In the data rows, 128 means zero.
Here are some points:
[141 173 148 226 157 130  43 208 164 125 147 106  99  99  60 165 117 133
 108  91  69 169 148  78]
[212 158 134 248 114 141  16 230 111 114 143 112  78 130   0 215  69 133
 108  92  29 161 125  60]
[115 133  97  40 143 150 226  27 117 172  74 145 173 120 156  68 175 147
 158 162 175 104 100 165]
[ 53 166 132 142 158 144 159 102 169 145 157  96 116 121 140 137 190 160
  89  76 137 145 135 142]
[147 183 148 136 130 118 131 134 112 179 105  86 103 117 132 133 168 119
 126 130 162 126 148 187]
[148 149 102 215 149 117  90 211 148  99 178 122  73 136  84 157  69 115
  95 154  71 134 111  43]
[104 125 139  38 127 142 255  57 113 107 140 151 127  83 182  56 113 130
 139 188 155  94 174 115]
[133  88  44  24 173 190 197  56 111  99  96 136 219 171 143 103 142 176
 146 144 163 100 104 127]
[137  86 118  78 154 158 187 111 110 170  98 148 197 133 171 120 140 160
 159 123 135  67  97 134]
[ 78 126 162  43  94 125 180  74 113 155 142 109 139 111 185  56 129 152
 170 149 163 108 161 173]
[136 182 122 255 132 104  30 244 160  99 149  97  77 115  54 188  94 117
 103  87  65 177 130  69]
[ 78 131 120  57 113  89 174  98 103 136 109 101 169 100 135  64 142 180
 177 142 210 140 198 226]
[ 72  77  70   0 178 158 234  28 108 104 120 150 196 146 196  38 143 165
 177 176 211  51 103 140]
[ 68 150 134 159 137 128 127 116 148 122 137 103  95 123 139 134 128 123
 100  83 142 134 115 110]
[142 180 141 199 123 136  66 145 131 157 171 141 103 115  75 133 129 121
  94 127  66 147 108  79]
[119 142 124 148  97 130 118  97 132 121 155 114 130 141  58 134 105 159
 127 131  96 158 135 103]
[118 126 114 104 113  83 141 143 100 174 101 112 162 154 182 124 124 122
 148 107 187 140 109 163]
[102 136 123 152 153 126 102 152 175 154 154  89 141  89 150 161 128 119
  86  94  88 144 144  72]
[111  80 116 172 164 174 136 129 146 132 144 148 138 138 112 164 161 188
 148  82  99 104 105 117]
Then 24 other points, each followed by its number:
[ 70 110 100 111 164 172 170 112 134  89 169 131 165 162 162 125 123 133
  98 138 108  99 123 117] 0
[177 132 134 132 110 122  98 158  99 150 122 144 135 133 117 143 157  92
 138 130 125 117 104 121] 1
[179 181 111 235 132 143  51 219 157 131 124 165  74 137  25 172 102 111
  96 142  88 172 151  72] 2
[ 97  90 135 213 120  71  13 239 179 105 169  93 100 112 139 191  88 157
 136  81 142 154 129  98] 3
[114 109 141 209 122 120  70 162 123  67 223 135  96 115  83 152  56 138
 133 123  58 137 142  48] 4
[135 126  91 208 156 123  55 225 153 131 139 131 118 120  74 184 120 141
 119  84  74 147 111  75] 5
[112 115 140  86 138 136 191  92 132 161  79 106 133 136 133 115 171 166
 141 123 157 112 168 210] 6
[197 143 116  76 181 187 221  63  64 200  97 179 147 178 116  79 171  92
 128 192 137  77 112 156] 7
[132 151 152 127  49  50  58 160 112 115  96 107 113 127 117 134 135  92
 151 119 175 141 108 179] 8
[ 90 128 129  72 109  87 154 107 159 130 142  88 145  94 153 102 108 144
 148 140 204 153 160 207] 9
[206 156 146 126  78 132 106 155  98 135 108 153 134 136  91 169 111  46
 119 128 107 129  96  99] 10
[ 75 128 107 119 165 165 162  43 125 116 141 125 173 131 134 110 176 142
 113 109 139 106  96  98] 11
[138 125 119  50  53  68 131  63 125 123  89 130 119 101 171  69 167 124
 174 149 216 125 129 210] 12
[ 93 117 142 214 129 101  55 194 144 116 153  95 133 140 110 206 109 131
 141  68  99 152 113 125] 13
[124  85 134 154 124 138 101 177 112 160 208 159 156 172 151 154 116  86
 150 136 106 116 144 106] 14
[161 171 136 232 143 104  37 222 136  79 141 127  67 116  28 147  83 110
 100 163  39 147 150  77] 15
[165 131 132  76 113 146 225  36 106 115 101 153 137 119 157  77 144 110
 121 163 153  99 109 143] 16
[ 64 122 116 145 104  85  86 149 151 162 170  96 144 101 114 135 118 188
 151  94 146 167 141 138] 17
[133 138 148 161  75  87  63 165 111 156 127 128 100 124  74 140 130 128
 139 131 141 158 123 167] 18
[146 200 127 205 146  99  91 172 147 161 114 107  70 127  73 143 142 131
  91 125  82 152 151 122] 19
[106 118 121  34 148 104 186  61 105 172  85  98 181 117 163  89 169 163
 165 124 180 110 125 189] 20
[139  58 117 114 145 153 159  92 115 157 150 118 167 114 175 137 111 173
 148 109 115 106 157 159] 21
[ 69 143 204 217  95 117  48 188 201  30 236 116  50  89 120 166  72 112
  74  96  56 152 182  89] 22
[180 158 134 184 142 118 118 157 107 161 136 150  97 145 106 122 133  75
  91 200  76 140 115 112] 23
Which of these numbered points is nearest to each point below, looking only along the 6 directions in which the first points spread most? Its number follows each.
[186 111 118 160 163 120 129 167 109 123 145 136 119 134 156 149  89 100
 133 170 100  99 123  98] > 14
[ 88 141 129 214  95 115  40 192 164  99 154  80  95 159 104 197 122 142
  89  53  80 141 116 131] > 13
[108  68 111  87 149 174 179  80 127 104 162 160 163 148 171 111 117 133
 123 145 128 100 129 101] > 0
[150  74 124 162 121 177 117 131  99  87 183 162 137 143 132 144 101 114
 128 117  96 105 107  88] > 14
[149 169 157 197 120 116  60 171 148 148 161 101  75 104 119 178  99  95
 114 107 109 149 152  89] > 19
[129 185 130 210 110  96  54 163 143 134 140 106  93 107 108 121 123 101
  84 114  87 138 120  75] > 19
[116  91 136  59 160 151 224  66  91 113 148 176 164 140 186  77 128  84
 136 177 174 105 127 151] > 16
[ 47 101 166  90  98 148 187  55 153 132 207 112 131 127 188 118 150 166
 115 109 146 101 150 145] > 11
[ 36  29 100  58 182 161 161 103 138  88 155 144 199 133 209  95 122 175
 149 137 180  72 124 106] > 0
[116  67 126  28 140 136 182  65 101 129  86 140 203 170 184  94 164 124
 155 120 194 110 106 182] > 20
[ 36  63 122  92 198 193 222  80 159  85 205 122 149 109 165  96 103 187
 119 141  92  75 183 115] > 0
[124 171 127 152  77 113  77 149 104 133  90 112 113 144  80 157 149 123
 119 103 146 136 119 176] > 18
[178 128 117 165  82  98  88 206 111 133 112 148 112 121 117 136  88 110
 117 167 106 147 130 107] > 10
[138 147 141 116  95 118 119 121 117  96 144 158 106 135  94 100 113  84
 129 171 127 142 150  91] > 23
[150 157 154  39 113 138 222  86 100 129  96 155 133 136 182  47 170  68
 135 202 163 129 145 168] > 16
[177 179  90 164 144 156  99 169  95 142  82 130 104 167  19 147 141 144
 101 146  54 158 100  98] > 10
[104 124 139  84 160 141 175  97 125 118 109 138 133 128 176 108 154 103
 134 121 176 112 113 153] > 21
[ 58  98 134   0 167 155 246  41 134 110 190 129 165 121 228  32 101 120
 117 203 139  78 206 145] > 16
[159 189 185 135  17  86 103 114  96 151 107 121  97 104  79  94 174 104
 110 154 129 144 124 149] > 18
[102 124 130  89 100 103 122 114 119 113  91 108 117 142 143 137 109 141
 135 107 198 129 121 189] > 9
